Each row has a name. Each question is about the rows just above it. Places in a row count from 1.

[-15   0   0  10  -8  -4 -18 -16 -17  -2 -18   6  -7 -27   7 -18   1 -23
  -2 -13  10 -17  -2 -20   5  -9  12  13 -12 -14 -22 -25 -17 -25 -10  -8
   6 -22   6 -22 -15   0 -11  -4   7 -23  12  -4  12 -20   7 -12   3  -7
 -19   8   5   8  -4] -> dube
[-100   83   92   70   89   32  -99   12   -3  106   22   77  103  -34
  -50   87   -1  -29  104  -67  -69  -91  101  -44  -76  -57   76   86
   49  -53  -53  -33  -13  -30    3  -34   48   -9   69  -36  -24   -4
  -48    6   38  -10   26   46   -4  -23   -1    3   34  -15  -58  -20
   55   56   34] -> dokul
[-100   83   92   70   89   32  -99   12   -3  106   22   77  103  -34
  -50   87   -1  -29  104  -67  -69  -91  101  -44  -76  -57   76   86
   49  -56   42  -59  -17  -86 -108  -57   76  -88   -9  -71   42  -93
  -56   93  -15  -66   17  -38   24  -20   38   -7  -12   -8    7   44
  -33  -12  -46] -> minam
[-100   83   92   70   89   32  -99   12   -3  106   22   77  103  -34
  -50   87   -1  -29  104  -67  -69  -91  101  -44  -76  -57   76   86
   49  -56   42  -59  -17  -86 -108  -57   76  -88   -9  -71   42  -93
  -56   93   76  -66   17  -38   24  -20   38   -7  -12   -8    7   44
  -33  -12  -46] -> zazad
key -> tag
[-15] -> K_622
[-3] -> K_447
[-6] -> K_848
[-14] -> K_649
[-7] -> K_176
[-8] -> K_874
[104] -> K_75
Join dokul by its entry at place 54:	K_622
Which row holds [-100   83   92   70   89   32  -99   12   -3  106   22   77  103  -34
  -50   87   -1  -29  104  -67  -69  -91  101  -44  -76  -57   76   86
   49  -53  -53  -33  -13  -30    3  -34   48   -9   69  -36  -24   -4
  -48    6   38  -10   26   46   -4  -23   -1    3   34  -15  -58  -20
   55   56   34]?	dokul
[-100   83   92   70   89   32  -99   12   -3  106   22   77  103  -34
  -50   87   -1  -29  104  -67  -69  -91  101  -44  -76  -57   76   86
   49  -56   42  -59  -17  -86 -108  -57   76  -88   -9  -71   42  -93
  -56   93  -15  -66   17  -38   24  -20   38   -7  -12   -8    7   44
  -33  -12  -46] is in which row?	minam
Whose row is [-15   0   0  10  -8  -4 -18 -16 -17  -2 -18   6  -7 -27   7 -18   1 -23
  -2 -13  10 -17  -2 -20   5  -9  12  13 -12 -14 -22 -25 -17 -25 -10  -8
   6 -22   6 -22 -15   0 -11  -4   7 -23  12  -4  12 -20   7 -12   3  -7
 -19   8   5   8  -4]?	dube

[-111 -113  -25   36  -31   84  -25  -35  -33  -15] -> Nusik
[-54   8 -64  39 -21  64  44  44 102 -89] -> molol
[-101  -66  -57   39  -29   75  -26   -9  -36  -90] -> gat
[-94 -14  74 123 -63  66  61  77  63 -48] -> Zuvo
[-94 -14  74 123 -63 113 -17 -85 -27 -12] -> Dit
[ 55 -22 -49  19  59 -71 -36  26 -24 -12] -> gil
tags:
[-14] -> K_986
[-15] -> K_411
[-12] -> K_444
[-111] -> K_437
Join Nusik by its entry at place 10:	K_411
Whose row is [-111 -113  -25   36  -31   84  -25  -35  -33  -15]?	Nusik
Whose row is [-101  -66  -57   39  -29   75  -26   -9  -36  -90]?	gat

[47 13  3 26 -7 31 18 46 20] -> mugo
[  2  48  47  24 -15 -14  -4 -44  -3] -> Geleb
[ 46  53 -16  17 -22 -15   3 -17 -15] -> merub
[-12 -24 -20  40  94 -16 -16 -11  -9] -> famab
[  2  48  47  24 -15 -14   0  31  -4] -> Repa
[ -3 -53  54 -69   6 -32 -81  67  60] -> muk
[ 42  33 -53 -51 -54   7  -4 -44  -3] -> penak
key -> tag
[3] -> K_214
[-51] -> K_673
[2] -> K_222
[42] -> K_434
[-52] -> K_4
[47] -> K_277
[43] -> K_979
Look up the entry of penak at place 1 in the table:	K_434
Which row holds [47 13  3 26 -7 31 18 46 20]?	mugo

[ 41   8 -31 -47 -28  10  43  43  12 -27] : zeluk
[-60 -49  98 -33 -73  90  -1 -90  73  31] : makit
[-60 -33  36  59   6 -55 -45  23  61  20] : naka
[ 27  -5 -33 -54 -54 -36  -8  23  46  56] : nad
[-41  39  13 -49  23  32 -45   2  43 -35] : vize
[-21 -39 -36 -13  17  39  39  18 -14 -37] : Sanu
[-41  39  13 -49  23  32 -45   2  43  58] : maki
[ 45  -9 -44  17  42 -21 -39  27  35 -31] : fibov
[ 41   8 -31 -47 -28  10  43  43 -82 -85] : rur
[ 57 -43 -76  13  81  19 -73 -50  53  71] : teso
[-57 -31   2  34  60  73  70  53  23 -10] : suduv
key -> tag
[-39] -> K_129
[43] -> K_550
[23] -> K_638
[70] -> K_484
[-8] -> K_336
Look up the entry of nad at place 7 in the table:	K_336
Whose row is [-21 -39 -36 -13  17  39  39  18 -14 -37]?	Sanu
Whose row is [ 45  -9 -44  17  42 -21 -39  27  35 -31]?	fibov
Whose row is [ 27  -5 -33 -54 -54 -36  -8  23  46  56]?	nad
Where do [-41  39  13 -49  23  32 -45   2  43  58] appear?	maki

[-33 -24 -15 -29  -1 -15 -27 -20 -22 -10  -9 -14  -3 -17 -15 -30] = vikot
[ 12  -5  12 -17 -50  -4 -49   2 -22 -39 -11  26  37  24  18 -22] = mifug
[-33 -24 -15 -29  -1 -15 -27 -20  42 -36 -41  32  17  33  32  34] = ses
[-12  12  15  10 -19 -11 -46  14  12 -23 -18  15  13  15  15   0] = Fis
[-33 -24 -15 -29  -1 -15 -27 -20 -22 -10  -9 -14  -3 -17  17  48] = besu
tags:
[12] -> K_33
[15] -> K_937
[-18] -> K_351
[-11] -> K_217
[-41] -> K_440
[-9] -> K_955
The tag of Fis, keyed by place 11:	K_351
Whose row is [-33 -24 -15 -29  -1 -15 -27 -20 -22 -10  -9 -14  -3 -17 -15 -30]?	vikot

